(in the rows, 128 means zero)
One turn sends every row of this set to another row. A few are shown first. Where does it send the rows asked after them?
z_245: [124 157 160  99 110 122 116 131 101 129 142 142 155 133 172 115 128 136
 105 101 102 140 140 150 150 120 153 133 121  82 131 127  98 130 118 112
 158 136  97 118 156  95 137 129 127 113 114 129]
z_675: [109 132 154  93 102 132  92 114 122  96 130 147 140 118 168 129 124 129
 105 119 131 137 110 141 150 125 155 100 120  97 125 110 106 139 135 108
 158 152 118 108 162  88 147 125 126 143 130 132]
z_721: [142 109 149 112 117 138 151 128 109 122 116 120 109 145  96  99 154 131
 144 131  94 112 121 149 121 113 150 126 141 118  99 129 142 116 101 113
 129 144  97 129 152 123 144 154 126 123 138 136]
z_546: [129 158 144 127 119 115 131 117 105  65 127 146 112 112 144 134 121 114
 124 122 134 154 125 149 128  93 151 145 105 146 106 130 122 115 139 108
 133 118 127 117 160 100 138 111 121 116 125 130]
z_92: [129 115 146 118 132 134 138 129 135 132 112 128 119 128 122 164  90 155
 148 149 133 132 134 161 103 132 149 142 140 109 133  91 109 122 112 148
 121 125 129 127 137 131 109 133 155 147 124 146]
z_33: [125  92 164 104 132 137 151 129 126 136 115 126 127 126 135 170  99 146
 150 134 106 138 139 154 117 131 123 136 151 111 133  98 118 156 139 137
 130 140 121 129 137 136 110 153 155 142 123 155]
z_898: [122 152 139 123 146 120 122 102 104  93 141 141 131 119 146 138 121 112
 116 123 127 142 156 169 141  94 155 172 114 112 103 141 103 125 122 100
 144 118 105 143 154 110 128 128 120 124 106 123]
z_413: [158 115 162 115 137 133 122 145 128 133 104 144 153 137 141 157 134 124
 153 119 122 153 146 127 139 136 115 132 162 129 147 142 155 144 143 144
 116 141 114 118 144 117 123 106 144 137 147 163]
z_974: [121  99 147 105  95 144 135 125 116 120 129 127 149 122  91 108 143 129
 130 146 107 119 139 152 144 116 138 139 136 115  70 126 124 141 114 111
 128 156  99 119 147 119 146 158 116 147 142 126]
z_789: [122 130 148 100 133 121 116 114 125 100 125 117 128 153 167 126 116 117
 106 103 128 163 132 157 170 127 161 100 127 111 141 130 127 129 124 111
 159 141 119 122 158 105 157 142 107 135 139 127]
z_848: [142 113 163 131 115 120 103 163 129 140 107 107 170 139 137 157 119 151
 150 134 136 149 156 145 146 136 156 152 148 119 129 141 123 119 131 125
 123 134  89 131 134 128 111 103 157 143 127 138]
z_36: [151 131 135 137 135 127 112 145 137 131  89 128 150 151 137 146 132 124
 156 136 141 159 147 131 136 143 133 148 159 126 145 128 133 135 125 149
 116 111 104 123 155 115 120 106 126 142 145 150]
z_107: [139 129 156 115 117 124  94 175 138 119 104 135 179 123 129 150 109 145
 153 126 147 148 140 131 131 131 143 153 143 143 127 129 140 119 127 145
 125 138 119 124 122 125 125 108 146 142 143 142]
z_710: [142 105 172 110 113 118 116 161 122 143 118 144 169 130 138 157 114 140
 157 127 120 151 142 124 147 127 116 144 145 140 137 130 145 135 148 129
 118 145 126 110 135 121 123 102 151 144 152 147]
z_691: [121  86 158 101 122 132 156 148 124 150 124 147 130 123 129 159 112 138
 139 116 127 126 142 142 113 134 124 147 141 112 127  94 138 156 145 138
 115 132 131 136 134 116 115 143 148 135 106 152]
z_341: [151 136 152 148 101 114 129 153 123 130 103 132 155 131 138 156 115 138
 136 144 135 152 162 132 134 151 135 133 133 141 122 129 143 130 130 154
 105 116 104 117 156 114 119 110 141 131 139 161]
z_959: [118  88 166  99 124 151 140 142 140 130 113 128 126 119 132 153 112 141
 159 127 112 146 123 141 108 142 126 127 142 117 141  90 139 157 139 130
 121 136 133 130 135 126 115 149 148 134 131 146]
z_567: [128  91 147 121 116 134 150 152 140 144 115 133 136 129 128 145 120 137
 135 119 168 151 138 140 105 128 148 151 139 116 113  92 116 143 129 127
  99 119 134 127 138 115 107 137 141 138 109 132]
z_122: [109 125 152 103 112 123 115 112 112 106 135 142 133 128 168 140 115 140
  97 132 125 127 115 154 161 112 163 120 125  96 133 110  91 135 129 113
 162 146 110 103 162  87 141 118 124 152 124 124]
z_81: [110 164 135 110 131 135 102 101 124  68 129 130 128 122 138 129 120 106
 146 133 112 162 145 161 135 111 161 139 110 117 116 130 110 124 131  91
 147 135 122 140 159 123 133 132 122 114 133 123]
z_143: [112  97 155  92 127 146 144 138 131 149 107 135 135 131 136 160 126 131
 154 122 124 141 150 145 120 136 109 149 149  98 123  92 124 158 142 128
 120 141 127 148 140 124 122 145 147 128 121 147]
z_396: [125 140 144 129 121 113 129 110 110  80 154 133 116 119 131 128 104 122
 122 131 114 141 133 162 132 106 190 142 102 133 127 137 121 117 138  95
 138 116 122 125 155 109 119 125 123 124 110 123]
z_626: [154 120 139 115 115 130 127 126  98 123 116 149 138 130 102 106 157 124
 136 135 109 105 123 136 135 103 119 151 149 125  82 139 128 126 105 131
 133 140  92 111 156 109 151 132 117 147 141 144]
z_363: [122 157 156  91 111 123 118 140 110 118 140 155 156 129 165 106 125 136
 107  95 113 144 122 139 141 111 148 139 121 100 138 115 109 126 117 119
 158 129 122 111 147  85 142 125 111 113 127 122]
z_706: [135 141 129  86 133 133 128 128  97 108 121 139 110 137 189 122 131 126
 117  96 118 157 135 150 151 121 147 122 120 108 125 119 102 121 105 128
 150 149 115 130 155 107 167 126 134 119 111 131]
z_552: [144 126 146 105 120 130 153 123 104 114 114 134 118 140  95 108 139 132
 139 135  95 110 127 150 120 102 135 131 143 127  86 125 133 115 100 127
 137 153 107 126 147 131 150 160 126 124 145 145]
z_828: [143 127 142  96 109 119 142 132  94 111 133 136 107 132 183 118 128 137
 105  88 123 159 126 140 146 117 158 113 118 119 124 118 112 115 119 120
 139 139 127 124 153  95 157 124 131 113 109 129]
z_7: [111 144 144 121 105 127 115 118 100  81 145 129 127 102 141 143 114 128
 125 138 118 145 148 170 154 108 164 159  94 122 100 140 106 114 137 101
 137 130 106 126 153 105 137 100 136 130 110 117]
z_529: [137 103 165 112 132 131 107 158 121 151 116 137 163 136 143 158 122 132
 162 132 110 142 152 137 153 139 126 147 146 121 147 140 142 142 138 129
 121 149 100 115 141 128 122 100 158 154 138 148]
z_916: [133  91 138 104 114 139 132 125 118 120 135 137 145 127  86 103 139 124
 130 135 114 108 124 151 139 108 147 149 146 119  85 130 125 142 112 119
 134 148 104 114 142 118 143 158 109 161 133 127]
z_167: [146 113 171 126 125 131 147 153 118 142 109 138 146 134 143 168 127 140
 142 140 113 148 159 137 150 136 121 139 146 133 145 135 152 137 137 145
 109 140 106 113 144 111 123  96 150 134 148 153]
z_433: [143 112 143 104 101 134 131 137 110  97 112 122 137 133  97 116 141 132
 144 144 102 125 130 147 150 108 148 124 145 141  82 142 133 119 118 120
 135 175 100 112 142 133 160 137 132 145 154 136]
z_120: [125 152 137 130 138 135 111 109 108  79 121 125 106 126 153 132 142 101
 139 123 122 151 141 164 138 113 163 143 107 112 116 147 115 125 131  95
 137 122  90 132 175 111 133 110 132 122 106 131]
z_963: [131 112 156 112 109 144 114 123 148 127 107 114 127 124 122 148 111 145
 160 131 138 153 131 144  95 149 144 115 140 101 123  95 121 129 127 127
 114 128 133 139 145 132 107 141 156 127 131 150]
z_82: [129 141 132 106 123 132  84 112 120  71 139 136 131 110 133 123 128 108
 145 107 136 154 121 150 138 103 161 153 118 120 114 143 112 122 147  95
 144 125 125 131 150 106 134 108 119 134 113 121]
z_776: [149  95 139 109 113 134 132 139 111 105 120 118 126 141  95 110 145 130
 144 140 104 116 119 149 151 109 167 130 149 137 100 150 136 120 116 119
 134 165  93 111 143 126 151 131 128 156 141 130]
z_674: [113 145 150 119 118 133 111 118 120  85 141 142 132 104 138 116 135 111
 123 109 135 156 138 148 126 112 158 149  96 126 105 132 136 126 130  87
 127 114 125 142 153  94 130 126 115 106 116 115]
z_509: [145 111 152 121  96 136 131 130  99 130 117 135 135 128 104 102 168 131
 135 139 103 113 127 136 139 115 126 141 136 121  80 137 135 125 108 117
 121 138  85 115 161 102 150 126 121 135 142 135]
z_874: [119 118 137 111 129 148 131 146 138 139 102 138 146 123 138 156 118 126
 142 128 156 147 163 154 108 139 131 149 135 103  96  97 106 152 118 139
 109 141 115 137 144 137 120 149 155 138 109 146]
z_906: [117 136 153 107 123 114 134 125 113  98 135 129 127 137 167 134  97 129
  91 113 123 151 140 162 170 130 164 101 108 125 132 127 133 124 120 126
 154 145 120 112 154 102 158 142 114 136 134 132]

z_828 goes to z_789
z_848 goes to z_567
z_529 goes to z_691
Now these:
z_120 goes to z_396
z_509 goes to z_721

